[[125 129 115 136 137 136 114 114 137 114 135]
 [135 110 119 115 115 113 123 120 115 123 120]
 [103 129 106 145 146 143 107 107 145 110 125]
 [125 131 127 131 131 131 126 126 131 126 129]
 [135 126 125 124 124 124 124 124 124 123 130]]
:
[[125 131 127 131 131 131 126 126 131 126 129]
 [135 126 125 124 124 124 124 124 124 123 130]
 [135 110 119 115 115 113 123 120 115 123 120]
 [125 129 115 136 137 136 114 114 137 114 135]
 [103 129 106 145 146 143 107 107 145 110 125]]

[[122 127 128 128 120 127 124]
 [125 109 133 139 150 104 143]]
:
[[125 109 133 139 150 104 143]
 [122 127 128 128 120 127 124]]

[[104 113 124 129]
 [136 139 119 115]
 [123 130 123 102]
 [149 135 121 143]
 [123 124 131 129]
 [155 131 108 125]
 [113 126 120 118]
 [132 136 122 125]]
:
[[123 124 131 129]
 [104 113 124 129]
 [123 130 123 102]
 [132 136 122 125]
 [149 135 121 143]
 [113 126 120 118]
 [136 139 119 115]
 [155 131 108 125]]

[[156 115 119 136 125 138 130 154 122 128 129 112 129 134 140 137]
 [128 135 122 126 124 107 140 120 142 117 125 115 129 122 153 142]]
:
[[128 135 122 126 124 107 140 120 142 117 125 115 129 122 153 142]
 [156 115 119 136 125 138 130 154 122 128 129 112 129 134 140 137]]

[[137 123 135 136 140 131 131 123 125 123]
 [156 130 153 155 123 147 146 131 129 131]
 [140 126 139 140 134 131 131 126 127 126]
 [156 125 151 155 116 144 142 126 127 127]
 [107 132 110 108 116 120 122 132 130 132]
 [132 121 128 130 118 131 130 123 125 124]
 [134 130 133 134 129 134 136 132 129 132]
 [116 129 118 117 132 120 121 129 128 128]
 [114 125 116 115 131 119 118 124 127 124]]
:
[[156 130 153 155 123 147 146 131 129 131]
 [156 125 151 155 116 144 142 126 127 127]
 [140 126 139 140 134 131 131 126 127 126]
 [137 123 135 136 140 131 131 123 125 123]
 [134 130 133 134 129 134 136 132 129 132]
 [132 121 128 130 118 131 130 123 125 124]
 [116 129 118 117 132 120 121 129 128 128]
 [114 125 116 115 131 119 118 124 127 124]
 [107 132 110 108 116 120 122 132 130 132]]

[[120 115 130 126 120 133 132]
 [136 145 135 135 134 125 121]
 [135 130 125 126 127 140 130]
 [133 138 138 131 119 120 119]
 [139 142 127 135 145 146 130]
 [127 117 123 115 136 130 138]
 [135 128 116 119 127 127 130]
 [140 140  98 115 151 116 131]
 [147 130 144 136 115 148 126]
 [139 135 121 127 137 143 132]
 [132 131 139 129 112 128 122]
 [139 141 133 132 127 132 122]]
:
[[147 130 144 136 115 148 126]
 [132 131 139 129 112 128 122]
 [133 138 138 131 119 120 119]
 [136 145 135 135 134 125 121]
 [139 141 133 132 127 132 122]
 [120 115 130 126 120 133 132]
 [139 142 127 135 145 146 130]
 [135 130 125 126 127 140 130]
 [127 117 123 115 136 130 138]
 [139 135 121 127 137 143 132]
 [135 128 116 119 127 127 130]
 [140 140  98 115 151 116 131]]

[[126 146 117 138 141 121 114 143 122 117]
 [125 110 145 106 109 145 125 122 123 116]
 [129 105 139 121 121 144 125 133 128 126]]
:
[[125 110 145 106 109 145 125 122 123 116]
 [129 105 139 121 121 144 125 133 128 126]
 [126 146 117 138 141 121 114 143 122 117]]
---
[[121 122 134 149]
 [123 133 120 103]
 [134 116 140 152]]
:
[[133 120]
 [116 140]]

[[125 129 129 128 128]
 [130 137 131 128 128]
 [131 126 126 127 128]
 [131 150 135 129 128]
 [133 128 128 128 128]]
:
[[137 131]
 [126 126]]

[[128 135 132 127]
 [121 125 127 134]
 [119 129 121 121]
 [105 128 128 131]
 [130 120 129 118]]
:
[[125 127]
 [129 121]]

[[127 117 130 125 129]
 [129 125 131 127 130]
 [130 100 140 117 143]
 [127 132 125 130 125]
 [126 147 120 135 118]]
:
[[125 131]
 [100 140]]

[[127 113 131 140]
 [133 134 126 125]
 [119  99 135 148]
 [133 135 126 124]]
:
[[134 126]
 [ 99 135]]

[[127 105 134 129]
 [142 118 138 135]
 [126 104 133 129]
 [129 107 136 131]
 [140 117 139 135]]
:
[[118 138]
 [104 133]]

[[132 128 101 152 130]
 [150 150 137 123 129]
 [134 117 138 145 120]
 [118 125 122 129 112]
 [130 124 123 118 116]]
:
[[150 137]
 [117 138]]

[[118 115 128 131 118]
 [117 112 131 138 117]
 [122 105 130 125 121]]
:
[[112 131]
 [105 130]]

[[129 129 123]
 [142 104 102]
 [129 131 126]
 [138 112 111]]
:
[[104 102]
 [131 126]]
